Each named turn below is shown by a few rows before and after it. Which turns, in which order, take the first row of each later pair to the second? The first pair is answered.
K_236:
[ 0.91  1.34  0.75 -0.40  2.02  0.19 -0.86  0.49 -0.21  1.80  1.04  1.70
  1.68 -0.29  0.61  1.22] -> [ 2.52 -0.75  0.29 -0.06  1.37 -0.56  0.22  0.32 -0.76  0.26  1.74  1.03
  1.34  0.39  0.65  1.94]
[-5.13 -0.97 -1.51  0.64 -1.32  0.49  1.71 -0.58 -0.72 -0.28  0.70 -0.59
 -2.49  1.33 -2.59 -2.00] -> [-5.77 -0.25 -1.06  0.31 -0.39  0.96  0.77 -2.12 -0.71 -0.96  0.98 -1.06
 -2.08  0.85 -2.22 -1.65]
[-4.30  3.74 -1.88  1.31 -4.71 -0.04  0.23 -0.97 -0.82 -1.05 -2.74 -3.00
 -1.46  0.64  1.92  1.19] -> [-3.14  2.52 -1.87  1.61 -4.94 -0.52  0.45 -1.01 -1.60 -2.03 -2.37 -2.90
 -1.52  1.29  1.92  1.89]
[ 0.71  2.28 -0.19 -0.98 -0.64 -0.64  3.44  4.43  0.17  3.00 -2.01  1.61
 -0.33 -0.17 -1.71 -1.16] -> [-0.49  3.66  2.28 -2.00  3.25  0.99  0.54 -2.20 -1.06 -3.31  1.48 -0.52
  1.52 -2.28  0.71  0.22]
K_977:
[ 2.63 -0.58  2.14  1.58 -1.42 -1.97  0.80  1.84  0.81  1.35  0.87  1.08
  0.58 -0.18  0.62  0.29] -> [ 2.12  0.83  3.32  1.13  0.44 -1.07 -0.87 -0.05  0.83  0.70  1.69  1.09
  1.52 -1.07  1.34  0.48]
[ 0.23 -0.19 -2.27 -0.08  1.79 -0.01 -2.29  0.16 -0.29  1.42  2.02  0.92
  3.68 -1.04  0.65 -0.32] -> [-1.17 -0.02 -2.96  0.18  0.85  0.05 -2.77 -1.33 -0.21 -0.29  1.77 -0.68
  2.28 -1.40  1.36 -0.92]
[ 1.46  0.07 -1.65  0.18 -2.15  1.63 -0.01  1.14 -1.52 -2.04  0.96 -1.24
 -1.31  4.95 -2.47  2.11] -> [ 2.69  0.41 -0.42 -1.24 -0.63  2.25 -0.15  1.33 -0.98 -0.56  1.32  0.62
  0.81  4.82 -2.64  2.60]
[ 0.38 -2.01  0.13  1.33 -1.98 -1.38  2.09  2.58  0.33  1.00 -3.52 -0.16
 -4.42  0.82 -3.75  1.15] -> [ 1.88 -0.42  3.14 -0.76  2.05  0.20  1.11  3.13  1.16  3.21 -2.57  3.25
 -0.30  0.45 -3.55  2.23]
K_993:
[-2.49  0.83  1.20 -0.63 -1.24  0.57  0.21 -2.11 -0.40 -1.49 -0.36 -0.18
 -1.34  0.52 -0.22 -0.20] -> [-1.96 -0.21  0.85 -0.37 -2.26 -0.09  1.02 -1.67 -0.58 -1.52 -0.52 -0.52
 -1.85  1.03 -0.59 -0.28]
[-3.75 -0.17 -2.32  2.41 -2.55 -0.14  0.45  0.52 -0.46  0.59 -1.73 -0.96
 -2.73 -0.66  0.02 -0.63] -> [-4.78  1.61 -0.27  1.31  0.41  1.00 -1.74 -2.65 -0.13 -0.96 -0.35 -0.77
 -0.77 -1.77  1.13 -0.34]
[ 1.98 -1.36  0.49 -0.86 -0.82 -0.58  1.36 -0.68 -0.90 -0.74  0.11 -0.32
 -0.50  0.77 -1.04  0.98] -> [ 0.39  0.82  0.15 -0.84 -0.54 -0.11  0.64  0.83  0.82  2.43 -1.13  0.14
 -0.71 -0.04 -1.48 -0.21]
Pairs:
Each pair is 2 to 3 turns apart.
[-1.38  1.18  1.35 -0.62  1.08  0.12 -1.86 -0.11  0.49  5.00 -1.82 -0.83
 -0.02 -1.62  0.78 -2.78] -> [ 1.71 -4.10 -0.47  0.48 -2.17 -1.59  1.40  1.56 -1.64  1.97 -1.10 -1.85
 -1.88  0.72  0.28 -1.52] -> K_993 K_993
[-5.45  2.64 -1.22  0.11 -0.73  2.30 -3.99  1.69  1.45  3.57 -2.57 -1.70
  0.20 -2.75 -0.74 -1.23] -> [ 0.37 -4.44 -3.18  1.03 -4.30  0.01  0.85  5.48 -0.47  2.66 -2.01 -0.80
 -0.75  1.15 -2.11  0.48] -> K_993 K_236
[-1.97  2.36 -2.42  2.05 -1.94 -0.66 -1.50  1.47  1.70  3.13 -1.29 -2.12
 -3.32 -0.95 -1.11 -1.94] -> [-0.40  1.50  0.99  0.21  2.05  0.73 -3.20 -3.80 -0.19 -3.24  3.16 -2.60
  0.58 -1.75  1.16  0.98] -> K_977 K_236
[-0.01  0.29  2.04  0.25  1.58 -1.03 -0.90 -2.14 -1.45 -1.86 -0.69 -1.30
 -1.87 -2.22  0.66 -0.81] -> [ 0.77 -1.27  1.66  0.47  1.26 -1.27 -0.06 -2.10 -2.16 -2.49 -0.36 -1.27
 -2.01 -1.84  0.35 -0.50] -> K_236 K_236 K_993
[ 1.12  1.62  1.12  0.32  1.33  0.55 -1.24 -1.50  0.11 -3.52  1.32  0.64
  1.24 -0.52  0.59  0.61] -> [ 2.50  0.76  1.29 -0.03  1.37 -0.05 -0.13  1.14  0.70 -1.41  0.73  2.53
  1.85  0.32 -0.16  0.68] -> K_236 K_977 K_236
[ 1.02 -0.53  1.12  0.39 -2.28 -1.25  0.72 -0.39 -1.86 -2.09 -0.96 -1.76
 -4.69 -2.50  2.19 -0.74] -> [ 0.41  2.86  3.18 -0.86  0.41 -0.39 -0.36  1.32  0.10  2.87 -1.36  1.65
 -1.71 -3.37  1.10 -1.22] -> K_977 K_993
[-0.63  1.18  0.83 -1.58  3.15  1.75 -1.29 -1.31 -0.84 -1.39  0.56  0.22
  0.71 -0.63  0.59 -0.90] -> [ 1.36 -0.34  0.59 -2.00  2.70  1.41  0.49  1.66 -0.31  1.11 -0.39  2.22
  1.21  0.67 -0.49 -1.06] -> K_236 K_977 K_236
[ 0.74 -0.60 -0.19  0.88 -3.16 -2.05 -1.73  0.51  0.36 -0.77 -1.08 -1.84
 -2.61 -0.68  1.33 -0.08] -> [-0.32  2.17  1.76 -0.24 -0.50 -1.08 -3.68 -0.74  1.29  0.24 -0.77 -1.11
 -0.85 -1.99  2.19 -0.07] -> K_977 K_993 K_977
[-0.02  0.72 -0.45  0.31 -1.12  1.12 -0.65 -2.07 -0.01 -4.75  2.15 -3.73
 -0.24  0.47  1.67  0.24] -> [ 1.94  1.77 -0.09 -0.72 -0.75  1.49  0.90  3.85  2.46  3.26 -0.60  1.48
  1.52  1.46 -0.60 -0.70] -> K_236 K_977
[ 2.16  0.02  0.51 -0.34 -1.79 -0.31  0.49  2.66  1.81  2.87 -3.45  2.40
  0.08  0.14 -1.66 -1.12] -> [ 4.78 -3.33  1.46 -0.75 -1.30 -0.68  0.94 -0.06 -0.27 -2.75 -0.56  1.30
  0.91  0.94 -0.50  1.33] -> K_993 K_993
[-1.94 -0.75 -3.44  0.48 -3.17 -2.07  1.74  1.24  0.64  1.45 -2.82  0.10
 -3.04  0.75 -1.13 -1.92] -> [-1.47  2.81  1.23 -2.25  2.93  0.44 -1.00 -0.58  1.86  2.82 -1.08  4.03
  2.67 -0.97  0.15 -0.54] -> K_977 K_977
[ 1.61  0.18  2.13 -1.73  2.35  0.20 -0.40 -1.81 -0.32 -1.06  2.05  1.44
  2.55  0.34  1.22  1.95] -> [ 0.14 -1.46 -2.67  0.90 -3.28 -1.81  1.51  0.85 -0.43  0.10 -0.42 -1.17
 -2.92  1.62 -0.30 -0.03] -> K_977 K_993
[-0.88  2.77 -0.37  1.77 -3.06  0.45 -0.23 -0.39  1.33  1.53 -0.11 -2.51
 -2.11  0.73 -2.08  0.52] -> [ 0.86  3.41  1.20  0.63 -0.61  1.28 -0.31  0.65  1.83  3.46  0.66  0.36
  0.48  1.23 -2.62  1.13] -> K_977 K_977
[-0.46  2.28  0.38  0.63  0.02 -1.12 -0.17 -1.79 -1.44 -1.32  0.02 -0.59
  0.73  0.72  1.65  1.24] -> [ 1.25  1.43  0.29  0.30 -0.11 -1.46  1.11  1.05 -0.68  1.47 -0.46  1.78
  1.37  1.54  0.64  1.36] -> K_236 K_977
[-0.50  0.75 -0.04 -0.48 -0.93  0.67 -0.14  1.53  0.27  0.94 -1.89  2.06
  0.19  1.44 -1.03  0.69] -> [-2.30  1.85  0.26 -0.60 -0.20  1.23 -1.44 -0.98 -0.25 -0.84 -1.41  0.61
 -0.41  0.38 -0.44  0.63] -> K_977 K_977
[ 0.11 -0.61  0.50 -0.50  1.63  0.72  0.02 -1.81 -1.53 -3.34  1.81 -0.34
  0.51  0.78  0.53  1.24] -> [-2.43  2.91  0.00 -0.65  1.68  1.34 -0.81 -0.02  0.55  1.35 -0.59  0.50
 -0.08 -0.24 -0.14 -0.92] -> K_993 K_993
[ 0.01 -0.35 -1.24  1.30 -1.74 -0.93  0.94  2.84  0.70  2.13 -2.08 -0.43
 -2.69  0.17 -1.18 -1.85] -> [ 2.34 -2.53  1.61 -0.39  1.17  0.13  0.29 -0.57 -1.42 -3.56  1.86 -0.23
  0.87  0.54  0.54  1.25] -> K_977 K_977 K_993
[ 3.05 -1.03  2.39 -0.75  2.31 -0.92 -0.52 -2.14  0.87 -2.50  1.27 -0.12
  3.50 -2.38  1.14  0.78] -> [ 2.70  0.54  0.95 -0.48  0.55 -1.20  0.41  2.25  2.71  3.76 -1.73  1.80
  2.56 -1.94 -0.65 -1.15] -> K_977 K_236 K_977
[-1.29  1.02  1.17  0.69  0.07 -1.52 -0.83  0.72  0.99  3.64 -2.01 -4.30
 -1.74  0.01  0.42 -0.30] -> [ 1.91 -2.48  1.02  0.60 -1.01 -2.63  1.23  1.33 -0.31  1.65 -1.30 -4.22
 -1.60  1.68  0.43  1.12] -> K_993 K_236
[ 0.11 -1.85 -2.31 -1.99 -0.89 -1.24  2.12  2.50 -1.57  1.00  0.54 -0.11
 -0.96  0.21 -1.52 -0.12] -> [-3.56  2.14 -1.18 -2.04  1.05  0.26 -0.79 -0.19 -0.79  1.27  0.46 -1.08
 -0.63 -1.89 -0.36 -1.08] -> K_993 K_977
[-2.64 -0.70  0.80  0.20 -0.51 -0.11  1.27  2.24 -3.55  1.80  0.14 -1.09
 -1.44 -2.17  2.17  0.50] -> [-2.01  0.27  2.16 -0.70  1.31  0.74  0.49  1.44 -3.35  1.80  0.91 -0.38
  0.34 -2.36  2.49  0.87] -> K_977 K_993
[ 2.07  1.77  2.21 -2.07  2.75  1.65  0.17  1.34  0.86  3.36  0.60  4.43
  3.22 -0.02 -0.79  1.15] -> [-2.11  2.27 -2.40  0.97 -2.30 -0.15  0.47  2.88  1.09  4.30 -2.61  0.43
 -2.83 -0.20 -1.82 -1.91] -> K_977 K_993 K_993
[ 1.14 -0.73  1.83 -2.40  4.34  0.98 -0.16 -2.17 -1.36 -3.27  3.73  1.16
  2.23 -0.27  1.18  1.48] -> [ 3.55 -2.91  0.71 -2.09  2.98  0.19  2.23  1.52 -1.01 -0.40  2.58  3.24
  2.30  1.90 -0.35  1.55] -> K_236 K_977 K_236
[-1.36  0.82 -1.35  0.22 -2.06 -1.19  0.36  2.56  0.26  3.99 -1.64  0.94
 -0.57  0.52 -1.73 -2.23] -> [ 2.40 -3.54 -0.48 -0.57 -1.57 -1.78  1.76  1.32 -2.00 -1.14  1.09  0.66
  0.87  1.94 -1.03  0.61] -> K_993 K_236
[ 0.15 -3.42 -1.49  0.36 -1.59 -1.28 -1.12 -4.08 -3.87 -6.20  1.47 -1.46
 -1.24  1.66  0.72 -1.49] -> [ 4.77 -4.29  0.73 -1.81  0.53 -0.86  0.68  0.27 -2.82 -1.11  1.47  4.54
  3.13  3.56 -0.47 -0.16] -> K_977 K_977
[ 1.08 -2.14  0.02  1.51 -1.25 -0.73  0.54 -2.97 -0.15 -5.54  1.71 -2.24
 -2.74  1.16  1.52  1.94] -> [ 5.22 -2.86  1.84 -0.61  0.45 -0.25  2.28  0.91  0.91 -1.17  1.50  3.30
  1.03  2.72  0.02  2.78] -> K_977 K_977
[-0.40 -1.86 -1.40  0.91 -2.69 -0.74  2.21  3.36  1.75  0.30 -0.14  0.57
 -1.20  0.70 -1.65  0.88] -> [-0.29 -0.68 -0.36  0.01 -1.39  0.01  1.85  3.61  2.77  2.08 -0.31  2.27
  0.22  0.18 -1.51  0.74] -> K_993 K_993 K_236
[ 1.97 -2.72  0.79 -1.72 -0.78  1.09  2.28  1.37 -3.91 -3.71 -1.52 -1.73
 -1.02  4.80  1.19  4.98] -> [ 1.60 -0.88  3.10 -3.08  2.32  2.37  0.60 -0.32 -3.38 -3.75 -0.49 -0.16
  1.56  3.60  1.77  5.44] -> K_977 K_977
[-0.77 -0.39  1.23 -0.34 -1.36 -0.98  1.54  1.32  2.28  2.11  0.74  0.95
  0.58  0.38  0.40 -2.07] -> [-2.61  0.85  1.51 -0.41 -0.22 -0.32 -0.09 -0.75  1.91  0.26  1.47 -0.72
  0.56 -0.60  1.05 -2.17] -> K_977 K_977
[ 1.40  1.42  0.83 -1.02  0.52  2.10  1.89  2.96  1.64  6.87 -2.35  4.42
  2.36 -0.18 -2.28 -0.51] -> [ 5.40 -3.13  1.56 -1.52  0.65  1.33  3.78  1.77 -0.60  2.14  0.38  4.38
  3.77  1.83 -1.55  2.31] -> K_993 K_236
[ 3.09  0.96  1.13 -0.30  1.94  0.93 -1.64  1.77 -3.04 -0.69  2.41  3.04
  5.78  1.40 -1.23  3.34] -> [-1.72  3.70  0.27  0.91  1.72  1.09 -4.17 -2.42 -3.17 -3.49  2.79 -0.90
  3.19 -0.94  0.22  1.84] -> K_236 K_236 K_977
[ 1.21 -0.18 -2.24 -0.18 -1.93 -0.15  0.41  0.58 -0.93  1.59 -1.06  1.46
  0.07  2.09  0.62 -0.28] -> [-1.35  2.41 -1.63 -0.41 -0.76  0.78 -1.63 -2.24 -0.56  0.07 -0.68  0.18
 -0.05  0.53  1.58 -0.55] -> K_993 K_977
[-0.91  2.81 -2.26  1.81 -1.41  0.46 -3.39  2.35 -1.66  0.94 -0.64 -0.79
 -3.32  0.00  1.60 -6.70] -> [ 0.39  2.17  0.14  0.60  1.56  1.71 -4.69 -1.76 -3.29 -3.72  2.67 -0.99
 -0.36 -0.35  3.36 -4.60] -> K_977 K_236
[-2.65  1.65 -1.71  1.89 -2.43 -0.11 -0.68  0.44  1.19  2.39 -3.49 -2.05
 -2.68 -0.91 -0.96 -0.31] -> [ 1.58 -1.47  1.84 -0.21  1.48  0.90 -0.51 -3.25 -0.95 -3.59  1.31 -0.84
  2.08 -0.58  0.66  3.81] -> K_977 K_977 K_236
[ 1.75 -2.20  1.64 -2.43  1.41 -0.13 -1.43 -1.07 -2.20 -2.62  4.12 -0.66
  2.17  1.03  1.68  1.03] -> [-0.64 -1.51 -2.74 -0.07 -3.53 -1.54  0.13  3.64 -0.76  2.60 -0.29 -1.31
 -2.44  1.38 -0.57 -2.23] -> K_977 K_993
[-3.99  1.58 -2.51  0.32 -3.11  0.37  2.08  1.88 -0.75  3.10 -2.81 -1.15
 -2.02 -1.06 -1.71 -0.30] -> [-4.54  3.94 -0.60 -0.96 -0.08  1.63  0.13  0.56  0.17  3.84 -1.88  0.40
  0.71 -2.31 -0.88 -0.07] -> K_993 K_236 K_236
[ 0.36  1.38  2.03 -1.14  4.56  1.77 -0.65 -1.51 -0.09  0.06  1.73  1.18
  3.12 -0.03  0.11  1.29] -> [ 0.29 -2.30 -2.96  1.51 -1.70 -0.99  2.34  1.98 -0.75  0.54 -0.96 -1.69
 -2.19  1.87 -1.55 -0.36] -> K_977 K_236
[-1.06  1.57  1.78 -0.07  3.16  2.34 -2.11 -2.48  1.80 -0.72  2.65  3.44
  1.13 -1.33  1.24  2.57] -> [-2.55 -1.51 -2.99  2.85 -2.84 -0.11  0.15 -0.97  0.74 -2.38  0.97 -1.11
 -4.62  0.03  0.48  1.01] -> K_977 K_993
[ 3.81 -2.09  1.09 -1.09  0.76 -0.60  2.16  4.18  0.37  2.70 -0.02  4.87
  3.39  2.79 -1.80  0.97] -> [ 4.75 -3.84  1.63 -1.52  1.46 -0.27  2.33  1.52 -1.03 -1.05  1.89  3.47
  3.77  2.76 -0.88  2.47] -> K_236 K_236
[ 0.99 -2.64 -0.80  0.92 -2.82 -0.59  3.08  1.94 -1.56 -0.76 -0.16  0.11
 -1.24  1.27  0.16  1.82] -> [ 1.07  0.16  1.34 -0.65  0.16  0.83  1.70  2.64 -0.12  2.82 -0.13  3.42
  1.61  0.52 -0.03  1.62] -> K_977 K_993
[ 0.83 -2.14  0.20  0.30  0.29  0.89  0.73 -3.65  0.27 -0.30  1.57 -0.06
  1.96  0.32  0.41  1.44] -> [-0.50 -1.48 -1.95  1.51 -2.12  0.01  1.41 -1.05  1.40  2.69 -0.80 -0.33
 -0.60  0.47 -0.85 -0.25] -> K_977 K_993
[ 5.02 -4.56  0.32  0.20  0.10 -0.16  2.08 -0.78 -1.85 -3.43  1.43 -1.05
  2.10  2.18  0.11  2.60] -> [-1.82  5.27  1.48 -0.51  3.06  2.19 -2.37 -0.85  2.33  4.03 -2.02 -0.09
  2.06 -1.63  0.27 -1.54] -> K_236 K_977
[-1.34  1.76 -0.98  0.05 -0.42  0.04 -1.02  0.03  0.65  1.46 -0.89 -0.65
 -1.66 -1.28  0.12 -0.47] -> [-0.51  0.06 -1.73  0.46 -1.72 -0.74 -0.22  0.41 -0.35  0.41 -0.97 -1.68
 -2.63 -0.67  0.05 -0.05] -> K_236 K_993
[-2.16  1.16 -1.53  0.19 -2.57 -1.78 -0.54  0.19 -1.22 -0.72 -0.49 -4.33
 -2.89  0.71 -1.13 -1.10] -> [ 2.79 -1.93  0.83 -1.46 -0.37 -1.58  0.80  0.38 -2.31 -2.86  2.40 -1.69
  0.82  2.22 -0.85  1.90] -> K_977 K_993 K_236
[ 4.43 -1.01  0.86 -1.37  1.39  0.95  1.56  2.92 -0.42  0.14  1.87  2.81
  3.35  0.90 -1.50  2.42] -> [ 3.41  0.07 -0.09 -0.88  0.06  0.72  2.07  4.62  0.42  2.89  0.03  2.79
  2.13  0.75 -2.45  1.06] -> K_236 K_993 K_993
[-0.17  2.11  3.20 -0.08 -0.65 -2.44  1.23  8.03  1.14  7.17 -1.17  4.46
  0.16  0.55 -1.63 -2.80] -> [ 4.93 -5.82  3.33  0.04 -1.62 -3.60  3.88  4.57 -3.30 -2.60  3.37  1.80
  0.84  3.14 -0.15  1.61] -> K_993 K_993
[-1.22  0.58  1.35 -0.26 -0.06  0.81 -1.93 -1.60  0.37 -0.35  0.84 -0.35
  0.20 -0.67  0.51 -0.24] -> [ 1.33 -1.69  1.64 -0.79  0.14  0.29 -0.60 -0.09 -0.15  0.30  1.16  1.08
  1.19  0.58 -0.06  0.61] -> K_993 K_977 K_977
[-2.81  3.54  0.72 -0.42  0.10  0.09 -3.40  0.24  0.88 -0.28 -0.43 -0.23
 -1.31 -2.73  0.26 -0.92] -> [ 1.64 -0.34 -0.05 -0.65 -1.43 -1.16  0.13  4.72  0.92  2.03 -0.97  2.28
 -0.46 -0.11 -1.30  0.13] -> K_993 K_993 K_977
[-3.08  1.02 -2.13  1.29 -2.13 -0.25 -1.20  0.20  0.38  1.20 -2.07 -2.50
 -2.59 -1.28  1.07 -2.47] -> [ 2.73 -3.51 -1.47  0.60 -2.71 -1.54  1.97  2.52 -1.01  0.96 -0.70 -0.14
 -0.90  1.46  0.12  0.21] -> K_993 K_993 K_977
[-2.17  1.27  2.38 -0.23  2.61 -0.36 -2.16 -1.72 -0.46  0.00 -0.95 -0.06
  0.45 -3.37  1.36 -1.38] -> [-2.44 -0.55  0.28  1.25 -0.20 -1.57 -0.85 -1.52 -1.31 -1.88 -1.22 -2.62
 -2.24 -2.65  1.58 -1.69] -> K_977 K_993
[ 2.88 -2.97  1.86 -1.69  0.52  0.26  2.52  1.57  0.39  1.57  1.17  2.31
  3.56  1.57  1.03  2.67] -> [-3.88 -0.06 -1.19  0.88 -2.20  0.07 -0.11 -2.62  0.13 -1.75 -0.45 -4.36
 -2.43 -0.81  2.02 -0.53] -> K_236 K_977 K_977
[-1.80 -0.80  0.73  4.42  0.16  1.74 -0.70 -0.71 -1.07  0.14  1.39 -2.84
  0.47 -0.05  1.68 -1.18] -> [ 0.91 -1.66  1.52  3.42  0.97  1.70  0.55  1.82 -0.29  2.92  1.17  0.07
  2.12  0.91  0.42 -0.56] -> K_993 K_977 K_977
